Here are some points:
[ 44. -19.  49. -40.  16. -37.  33. -52.]
[ 37. -27.   0. -27. -39.  26. -32. -44.]
[-64.  43. -75.  60.  10.  74. -52.  16.]
[ 87.  18.  81.   0. -35. -41.  30.  13.]
[-108.   14.  -14.  -24.   86.   63.   44.   18.]
[-11.  -3.  18.   5.   5. -16.  -5.  -5.]
[  36.  -30.   98. -118.  -31.  -75.   18.  -21.]
[ 42.  -4.  17. -20. -16. -23.  -3. -11.]
[ 59. -13.  73.   8. -70. -65.  31. -81.]
[ 52. -39.  33.  -8. -42. -23.  -5. -43.]
[-22. -41.  46. -21. -25. -85.   0.   3.]
[-20. -41.  54. -59. -13. -65.  -6.   0.]
[ 31.  17.  14.  -2.  -4. -14.   0. -11.]
[  45.   -1.   22. -114.    4.    2.   63.    6.]
[  9. -41.  68. -15. -12.  14.  -7. -64.]
[-58.  25. -37.  17.  57.  -5. -36.  43.]
[ -5. -11. -52. -19.  24.  34.  50.  25.]
[ 38. -52.  20. -41.  -9. -14. -19.  37.]
[ 33.  28. -24. -15. -19.  10.   5.   7.]
[-17. -75. -25. -50. -25.  -4.  55. -13.]
[  2.  25. -77.  18. -24.  23.  -8.  77.]
[ -4.  27.  14.  37.  -5. -44. -44. -36.]
[ 60.   4.  17. -36. -30.   4.  31. -26.]
[  9.   1. -37.  -9.  17.  37.  19.  38.]
[-42.  -6. -32. -22.  30.  13.  31.  11.]
[15. 18. -4. -6.  5. 47. 44. -5.]
[ 17.  31.  33.  38.  23. -19. -29. -21.]
[-40. -35.  59. -33. -23. -58. -17.  -7.]
[-48. -12. -46.  19.  33.  21. -20.  13.]
[-23.  -2.  -9.   3.  18.   8.  -9.  28.]
[ 27.  11.  -8.  -4. -11.   3.  -5.  -5.]
[ 20.  13. -16.  -2.   0.   9.   4. -13.]
[-93.  56.  22.  19.  33.  41. -44.  59.]
[ -8. -47. -39.  -9.  -8. 116.  79.   9.]
[-17.   5. -22. -13. -32. -16.  16. -43.]
[ -49.  -93. -127.   62.   60.   67.  -46.  -13.]
[-73. -20. -63.  25.  10.  35. -10.  -2.]
[ 42.  44.  20. -31. -23.  13.  37.  -3.]
[ 55.  57.   3.  78. -55.  69. -28.  17.]
[ 17.  55.  45.  55.  31. -38. -38. -31.]
[  0.  17. -11.  16.  50.   3. -26.  68.]
[-100.   28.  -25.   38.   44.   27.  -30.   64.]
[ 13.  34. -29.  36.  83.  -1. -36. 114.]
[ 40.   4. 102.   5.  -3. -26.  11. -52.]
[-41.  21.   4.  23.  18. -19.  -8.   5.]
[-13. -30.  46.  14.  15. -26.  16.  -6.]
[ 29. -11.  78.  23.  12.  36.   9.  66.]
[  5. -12.  13.  27. -66. -31. -65.  38.]
[ 29. -47.  -9.  -1. -29. -13. -38.  27.]
[  1. -12.  19.  -1.  -2. -16. -11.  -8.]
[-28. -52.  26. -22.   8. -21.   8.  -7.]
[-123.   -9.  -85.   31.    0.   10.   28.  -33.]
[-36. -19.  -3.  14.  46.  -2.  -6.  -3.]
[127.   6.   9. -69.  47. -16. 105.  13.]
[ 27.  11.  -5. -24.  49.  22. -23.  46.]
[ 16.  54. -92.   6. -55.  -1.  10.  15.]
[-15. -24.  37.   9. -13.  16.   6. -22.]
[-24. -30.  74.  -9. -17. -71.  36.  44.]
[ 32.   3.   4.  16. -47.  15.  20. -22.]
[-13.  -2.  -8.  24.   0.  15. -18.  -9.]
[-49.  16.   9.  33.  25.  21.  11.  12.]
[-52. -92.  42.  17. -22. -52. -45.  -8.]
[ 83.  -9.   0. -45. -68.  34.  46. -45.]
[-22. -13.  11. -27.  25.   5.   2.  34.]
[ 13. -37.  21. -38.  -2.  17.  14. -24.]
[ 28. -12.  47. -72. -18. -46.  15. -21.]
[ 82.  -9.  -2. -43. -71.  32.  56. -41.]
[ 64.  40.  14.  39. -51. -29.   8. -46.]
[42. 12. 57. -8. 44. -4. 20. 67.]
[  55.   24.   50.  -20. -107.   19.   61.  -79.]
[-17. -39.  11. -10.  -1. -10.   2.   9.]
[  2. -10. -14. -42.  18.  20.  53.  31.]
[-22.  32.   9.  73.  79. -18. -71.  71.]
[ 50. 105.  75.  -1. -38. -48.  40. -23.]
[-74. -26.  -3.  58.  42.  43. -55.  88.]
[-42.  27. -49.  29.   2. -10. -59.  40.]
[-64.  28. -27.  -6.  67.  35. -16.  99.]
[-62.  33. -40.  29.  52. -54. -89.  23.]
[  3. -38.  34.   1.  -2. -28. -11. -29.]
[ -5.  -8. -49.  24.  13.  17. -40.  -7.]
[-106.  -23.  -56.   28.   13.   14.   22.  -10.]
[ 11.  22. -38.   9.  28.  39.  22. -57.]
[-32. -19.  12.  -7.  23.  -1.  -4.  16.]
[ 21.   2.   3. -33. -63.   0.  25.   4.]
[ 33.  -3. -13.  25. -98.  18. -33.  22.]
[ 43. -16.  21.  21. -23. -22. -35. -12.]
[  8.  34. -16. -15. -27. -13. -48.  39.]
[  27.   10.   86.    0.   16. -109.  -67.   45.]
[-19. -25.  32.   7.   2.  25.   5. -11.]
[-38.  11.  -7.  55.   8.  12.  -6.  -2.]
12 more points follow, each with its number after it:
[ -1.  -4. -19.  34. -41.  -1. -65.  -3.] 0
[ -8. -11.   6.  -8.  -7.  14.   1.  12.] 1
[-50.   2. -50.  51.  11.  34.  16. -21.] 2
[-27.   2. -32.  16.  19.  12. -20.  14.] 3
[ 15.  -9.  15.  -9. -27. -26.  11. -11.] 4
[ 49.  -1. 127.   5. -10. -46.   4. -93.] 5
[-123.  -50.  -87.   11.   21.    0.  -37.  -21.] 6
[-25.   6.  55.  19.  67.  -8. -79.  46.] 7
[-28.  -6. -53.  36. -10.  63.  20. -22.] 8
[-83.  28.  -4.  25.  30.  14. -21. 102.] 9
[  9.  -3.  16.  29.  -9. -40. -34.  -3.] 10
[-21.  11.  14.  15.  16.  19. -34. -23.] 11
Which two of these numbered points are nearest to each point below by angle, seen from the average point of the first points? Their numbers follow each, nearest first.
[-44. -22. -27.  -3.  -4.  -3.  -4. -16.] > 6 2
[ 42. -11.  96.   8. -17. -33.  22. -56.] > 5 4
[ 31.  -3.  71.   3.  -5. -26.   9. -53.] > 5 4
[ -8. -48.  16. -28.   1.  58.  24.  40.] > 1 8
[  7. -24.  50. -12.  -3.   4.  -7. -39.] > 5 4
[-127.    9.    0.   27.   34.   13.  -41.  127.] > 9 3
[-23.   1.   7.  31.  12.  11. -31. -19.] > 11 2
[-117.   25.  -11.   21.   38.   11.  -24.  112.] > 9 3
[-22.  21. -20.  79.  32.  30. -12.   0.] > 2 3
[ -2.  14. -15.  55. -46.  -3. -92.  16.] > 0 10
[ 11.  12.  21.  -5.  31.  -2. -15.  21.] > 7 9
[  5.   1.  37. -15.  22.   2. -19.  18.] > 7 5
[ 19.  10. 107. -10. -23. -24.  43. -38.] > 5 4
[ 14.   8. 107.  -8. -26. -26.  41. -36.] > 5 4
[ 29.  11.  18.  32.  30. -22. -53.  77.] > 7 9
[  6. -25.  19. -10.  -2.  32.  15.  22.] > 1 8
[-28.  -7.  -4.  19.  16.  22.   0. -17.] > 2 8
[ 18.   9.  -6.  15. -46.  21. -19.  15.] > 0 8
[-16.   7.   5.  17.   9.   9. -18. -16.] > 11 2
[ 25. -10.  48.  28.  17.  14.  -1. -37.] > 5 11
[-11.  21.   3.  18.  14.   7.  14. -20.] > 2 11
[ 29.   1.  74. -17. -23. -44.   0. -49.] > 5 4
[ -60.   -5. -110.   69.   77.   35.  -65.   21.] > 3 6
[  0.  20. -48.  17. -32. 121.  25. -25.] > 8 2
[-39.   7.  11.   9. -27. -14.  -8.  37.] > 9 0
[-38.   0. -39.  25.  25.  39.   7. -31.] > 2 8
[  8.   5.  27.  16.  34.  11. -32.   7.] > 7 11
[-12.  14.   5.  -9.  40.  -5. -23.  25.] > 7 9
[ -53.  -12. -108.   69.  -19.  127.   66.  -51.] > 8 2
[-30. -25.  -6.  -8.  12.  -3.   6. -10.] > 6 2
[ 25.   1.  66.  40.  13.  23.   2. -53.] > 5 11
[ -4.  -4.  11.  21.   2. -43. -42. -18.] > 10 0
[ 19.  -7. -11. -17. -26.  11. -31. -31.] > 0 4
[ 16. -27.   6. -44. -11.  30.  17.  23.] > 1 4
[  0.  16.  20.  14.   7. -19.  17. -17.] > 5 4
[ -6.  32.  50.  40.  66.  32. -10. -45.] > 11 7
[  5.  12. -10. -17.  -4.  39.  31. -15.] > 8 2
[-31. -26. -45.   1. -12.  36.  25.  -6.] > 8 2
[-44. -18.  17.  55.  39. -44. -44.  42.] > 7 9
[-47. -36. -39.  17. -19.  54.  19.  -9.] > 8 2
[-127.  -82.  -59.  -69.   65.   -3.   45.  -32.] > 6 2
[-53.  -2. -72.  94.   7.  50. -41. -67.] > 2 8
[-69. -41. -62. -39. -61.   6. -49. -41.] > 6 0
[ 11.  25.   3. -11.   2.  10. -11.  -6.] > 11 5
[ 21.   9. -31.  19.  -7.   0. -32.  13.] > 0 3
[-10.  16.  -5.   9.  -9.   2. -26.   5.] > 0 3
[  3.  12.   6.  -7.  -3.  -2. -17.  16.] > 7 9
[ 12. -10.  13. -17. -32. -36.  13. -17.] > 4 5
[  3. -16.   4.  -7.  -2.   7.   0.  12.] > 1 8
[ -3.  37.  48.  -6.  35. -38.   7. -25.] > 5 7
[-127.  -34.   -8.   -2.   26.   31.   99. -127.] > 2 8
[ -67.  -72. -103.   15.  -30.   86.   50.   -1.] > 8 2
Now 12 new points, numbered from 0 again:
[ 31. -49. -18. -26. -44.  -8.  16. -44.] 0
[ 37.  -1. -11. -18.  -1. -20.  38. -29.] 1
[ 29.  -7.  30. -15.  13.  -2. -15.  20.] 2
[ -2.  28.  25. -29.  -9.  -7.  38.  38.] 3
[ 57.  -1.  61. -16. -18. -95. -71.   9.] 4
[-14.  26.  30.  13. -26.  15.   6.  16.] 5
[-68. -39. -57.  -4.  -5.  13.  -1. -18.] 6
[ -73.   -2. -126.   42.   89.   36.  -65.   24.] 7
[-127.   13.  -41.   -2.   71.   36.    5.   48.] 8
[ 19. -12.   6. -26.  26.   7.   8. -20.] 9
[ 32. -31.  24.   5. -23.  -8.   7. -22.] 10
[ -3.   6. -28.  -6.  42.   8. -12.  22.] 11
The same question for these:
[-127.   13.  -36.    3.   91.   46.    7.   63.] > 8 7
[-127.  -73. -123.   15.  -15.   62.    4.   -9.] > 6 7
[26. 18. 15.  6. 10.  9. -9. 34.] > 2 3
[ -6.  29.  37.  29. -22.  12.  10.  24.] > 5 3
[ 54.   9.   8. -60. 127.  91.  92. -39.] > 9 1
[-43.  -3. -77.  48.  53.  18. -55.  10.] > 7 11
[-35.  -6.  32.  10.  26.   7.   6.  25.] > 8 5
[ 58.  30. -38. -21. -18.  -5.  29.   0.] > 1 0
[  3.  32.  22. -31.  -4.   1.  47.  55.] > 3 5
[-37. -22.  17.  -7.  25.   1.  -8.  19.] > 8 6
[ 32.  -4.   5. -19.  76.  60.  71. -52.] > 9 1
[  4.  10.  -3.  -7.  15. -23.  20.  -5.] > 1 9
[-23.   2.  18.   2.  -4. -30.  43.  88.] > 3 5
[ 33. -15. -19.  -4.   3.  -3.  30.   1.] > 1 0
[  3.  32.  34. -22.  26. -40.  24.  11.] > 3 4
[ 44.   5. -27.  -5. -16. -26.  23. -51.] > 1 0
[ 111.  -57.   45.   53.  -43.   14.   33. -101.] > 10 0
[ 21.  25.   2.  34. -25.  26. -13.  11.] > 5 10
[  36.   -7.  118.  -28.  -41. -127.  -46.  -46.] > 4 10
[ -8.  31.   4.  24.  -7.  -4. -15.  -2.] > 5 7
[ 15. -46. -15. -33. -55.  -2.  19. -39.] > 0 10
[  7. -58. -31. -52.  34.  23. -18. -30.] > 9 0
[-42. -11. -15.   0.  11.  11.   3.  25.] > 8 6
[38. 26. 14. -1. -1. 11.  2.  5.] > 2 1
[ 26. -75. -63. -47.  51.  31.  -9. -62.] > 9 0
[  9.  20.   6. -22.  12. -38.  49. -15.] > 1 3
[ 22.  21. -24. -12.  -7.   1.  12.   4.] > 1 3
[-82. -45.  21. -19.  68.  -4. -19.  40.] > 8 7
[-49.  10. -58.  37.  19.  34. -41.   8.] > 7 8
[ 5.  3. 28. 35. -4.  6. -8. 43.] > 5 2
[-69.   1.  46. -11. -23.   5.  12.  18.] > 5 8
[-20.  36.   9. -36.  -8. -28.  45. -60.] > 1 9
[-46. -48. -48.  18. -13.  47.  27. -10.] > 6 7
[ 3. 22. 42. 34. 29. 20. 12. 37.] > 5 3
[-52.   7.   4.  34.  19.  21.   7.  13.] > 8 7
[ 69. -24.  14. -12.  23.  16.  18. -40.] > 9 1
[-60.  39.  33.  57.   7.  -4.  -5.   5.] > 5 8
[ 19.  28.  16. -24.   3.   5. -11.  -3.] > 2 9
[10.  6. -6. -3. 29. -8. -2.  7.] > 11 9
[ 23. -46.  48.   8. -32. -17.  15. -59.] > 10 0
[ -89.  -24. -115.   35.   44.   37.  -49.   40.] > 7 8
[ 29. -48.  -9. -27. -56.   7.  24. -34.] > 0 10
[-35.  -3. -32.  14.  25.  23. -19.  -2.] > 7 8
[-47. -40. -36.   6. -10.  45.  29.  -2.] > 6 8
[ 14. -44.  39.   2. -52. -20.  14. -50.] > 10 0
[-63.   1. -24.   6.  -3.  55.  56.  71.] > 8 3
[-10. -61. -22. -33. -19. -24.  28. -84.] > 0 1
[ 38. -23. -26. -24. -55.  -5. -13.  -1.] > 0 10
[ -7.  -9. -48.  29.  22.  28. -28.  -6.] > 7 11
[113.  42. -50.  15. 127. -13. -45.  18.] > 11 2
[-111.  -46.  -90.    7.   20.   47.    6.    8.] > 6 8
[-37.   4. -19.   6.  -2.  25.  14.  51.] > 8 7
